[[ 0.60  0.16  0.99  1.17  0.77]
 [-0.97  4.68  0.89 -0.32 -0.21]]
->
[[0.16 0.99]
 [4.68 0.89]]

[[-5.39 -4.38 -1.63]
 [ 2.06  0.81  1.96]
 [-4.51 -3.19 -1.84]
 [ 2.13  5.12 -1.92]
 [ 3.18  1.27  1.34]]
->
[[-4.38 -1.63]
 [ 0.81  1.96]]

[[-0.42 -1.33  0.56 -1.81]
 [ 0.69 -1.65  5.45  3.34]
 [-1.38 -0.66 -3.24 -4.87]
 [-0.87 -0.14 -3.15 -2.61]]
->
[[-1.33  0.56]
 [-1.65  5.45]]

[[ 1.80 -1.53  1.03]
 [ 0.70  1.44  0.48]
 [-1.97  0.41  1.53]
 [ 2.23  4.74 -0.04]]
->
[[-1.53  1.03]
 [ 1.44  0.48]]

[[-0.13  2.23 -2.31]
 [ 1.83 -0.94 -2.02]
 [ 1.00 -4.22  3.46]]
->
[[ 2.23 -2.31]
 [-0.94 -2.02]]

[[-3.61 -5.39 -0.99 -3.64 -0.45]
 [-5.65 -3.57 -1.99 -1.13 -1.34]
 [-0.65 -5.28  0.33 -4.83  0.63]]
->
[[-5.39 -0.99]
 [-3.57 -1.99]]

[[-0.29 -0.26  0.49  0.76  2.39]
 [ 1.08  3.49  1.24 -1.00  0.41]
 [ 1.00  0.73 -0.63  0.72  4.02]
 [ 0.34  0.06 -0.12  1.12  4.58]]
->
[[-0.26  0.49]
 [ 3.49  1.24]]
---
[[ 0.42 -0.65  0.02 -0.56 -3.76]
 [-0.04  0.80  2.30 -0.34 -2.17]
 [ 0.25  0.59 -1.75 -0.01 -0.29]
 [-0.35  0.75 -0.05  2.03  3.97]
 [ 0.04  0.09  1.39 -1.01 -5.04]
 [ 0.45 -0.81 -2.86  0.05  0.83]
 [-0.58  0.79  0.13 -0.20  0.08]
 [ 0.29  1.32  1.88 -1.50 -1.47]
 [ 0.34  1.35 -1.40  1.49  0.50]
 [ 1.12  0.58 -0.28 -0.23  0.20]
 [ 0.55  0.08 -0.29  0.22  2.57]]
->
[[-0.58  0.79  0.13 -0.20  0.08]
 [-0.35  0.75 -0.05  2.03  3.97]
 [-0.04  0.80  2.30 -0.34 -2.17]
 [ 0.04  0.09  1.39 -1.01 -5.04]
 [ 0.25  0.59 -1.75 -0.01 -0.29]
 [ 0.29  1.32  1.88 -1.50 -1.47]
 [ 0.34  1.35 -1.40  1.49  0.50]
 [ 0.42 -0.65  0.02 -0.56 -3.76]
 [ 0.45 -0.81 -2.86  0.05  0.83]
 [ 0.55  0.08 -0.29  0.22  2.57]
 [ 1.12  0.58 -0.28 -0.23  0.20]]

[[-3.28 -2.49  1.42 -2.24 -3.08  3.35 -1.22  3.57  1.09  2.64  2.11  0.90
  -0.84 -2.45]
 [ 2.33  1.77 -1.49  2.36  3.53 -2.74 -0.41 -2.46 -0.16 -2.96 -2.10  0.46
   1.04  1.40]
 [ 1.45 -3.60  0.56 -2.80  2.21  4.56 -0.72 -0.90  2.14 -1.55 -1.32 -0.26
  -1.59 -2.99]
 [ 0.70 -1.16 -1.98 -0.41  2.04  1.17  0.73 -0.82  0.93 -1.02 -1.96  0.52
  -0.75 -0.38]]
->
[[-3.28 -2.49  1.42 -2.24 -3.08  3.35 -1.22  3.57  1.09  2.64  2.11  0.90
  -0.84 -2.45]
 [ 0.70 -1.16 -1.98 -0.41  2.04  1.17  0.73 -0.82  0.93 -1.02 -1.96  0.52
  -0.75 -0.38]
 [ 1.45 -3.60  0.56 -2.80  2.21  4.56 -0.72 -0.90  2.14 -1.55 -1.32 -0.26
  -1.59 -2.99]
 [ 2.33  1.77 -1.49  2.36  3.53 -2.74 -0.41 -2.46 -0.16 -2.96 -2.10  0.46
   1.04  1.40]]

[[-1.02 -1.89 -0.80 -1.96  0.99  0.98 -1.74  1.01  1.78]
 [-5.48 -1.18 -3.11  0.34 -3.29 -0.99  0.50  4.15 -2.17]
 [ 4.56  1.33  3.03  0.10  2.80  0.81 -0.05 -3.14  0.97]
 [ 3.19  2.54  1.54  2.75 -1.37 -2.37  2.62 -1.80 -1.73]]
->
[[-5.48 -1.18 -3.11  0.34 -3.29 -0.99  0.50  4.15 -2.17]
 [-1.02 -1.89 -0.80 -1.96  0.99  0.98 -1.74  1.01  1.78]
 [ 3.19  2.54  1.54  2.75 -1.37 -2.37  2.62 -1.80 -1.73]
 [ 4.56  1.33  3.03  0.10  2.80  0.81 -0.05 -3.14  0.97]]

[[-0.09 -2.52 -0.41  0.88 -0.40  0.29 -0.24]
 [-2.84  0.35 -4.93  2.65  5.65 -4.55  3.43]
 [-0.73  0.66  0.37 -4.32 -4.75  0.01 -4.22]
 [ 0.11  2.25 -0.11 -5.46 -5.22  0.18 -3.76]]
->
[[-2.84  0.35 -4.93  2.65  5.65 -4.55  3.43]
 [-0.73  0.66  0.37 -4.32 -4.75  0.01 -4.22]
 [-0.09 -2.52 -0.41  0.88 -0.40  0.29 -0.24]
 [ 0.11  2.25 -0.11 -5.46 -5.22  0.18 -3.76]]

[[-2.98  0.29 -2.37  0.50 -2.41 -1.20  1.00  3.38 -2.51 -1.73]
 [ 2.97  1.52  1.73  1.37 -0.09 -0.72  1.73 -1.11 -0.62  3.32]
 [ 1.61 -3.36  1.01 -2.69  4.30  4.16 -2.72 -0.39  3.69 -0.66]
 [ 2.56  3.43  1.35  2.19 -1.87 -2.52  3.24 -2.13 -3.37  3.28]
 [-2.76  0.07 -1.54 -0.46 -1.28 -0.95  0.07  2.80 -0.92 -2.13]
 [-0.57 -3.28  0.00 -2.57  2.38  2.89 -2.42  0.26  3.16 -1.85]
 [ 1.97  0.17  1.84  0.62  0.90 -0.17  0.95 -1.18 -0.45  1.48]
 [ 2.15 -2.69  0.75 -2.60  3.09  3.40 -2.35 -1.20  3.43  0.54]]
->
[[-2.98  0.29 -2.37  0.50 -2.41 -1.20  1.00  3.38 -2.51 -1.73]
 [-2.76  0.07 -1.54 -0.46 -1.28 -0.95  0.07  2.80 -0.92 -2.13]
 [-0.57 -3.28  0.00 -2.57  2.38  2.89 -2.42  0.26  3.16 -1.85]
 [ 1.61 -3.36  1.01 -2.69  4.30  4.16 -2.72 -0.39  3.69 -0.66]
 [ 1.97  0.17  1.84  0.62  0.90 -0.17  0.95 -1.18 -0.45  1.48]
 [ 2.15 -2.69  0.75 -2.60  3.09  3.40 -2.35 -1.20  3.43  0.54]
 [ 2.56  3.43  1.35  2.19 -1.87 -2.52  3.24 -2.13 -3.37  3.28]
 [ 2.97  1.52  1.73  1.37 -0.09 -0.72  1.73 -1.11 -0.62  3.32]]

[[ 2.96 -0.29 -0.02]
 [ 2.37 -1.15  0.63]
 [-4.58 -0.36 -0.97]]
->
[[-4.58 -0.36 -0.97]
 [ 2.37 -1.15  0.63]
 [ 2.96 -0.29 -0.02]]
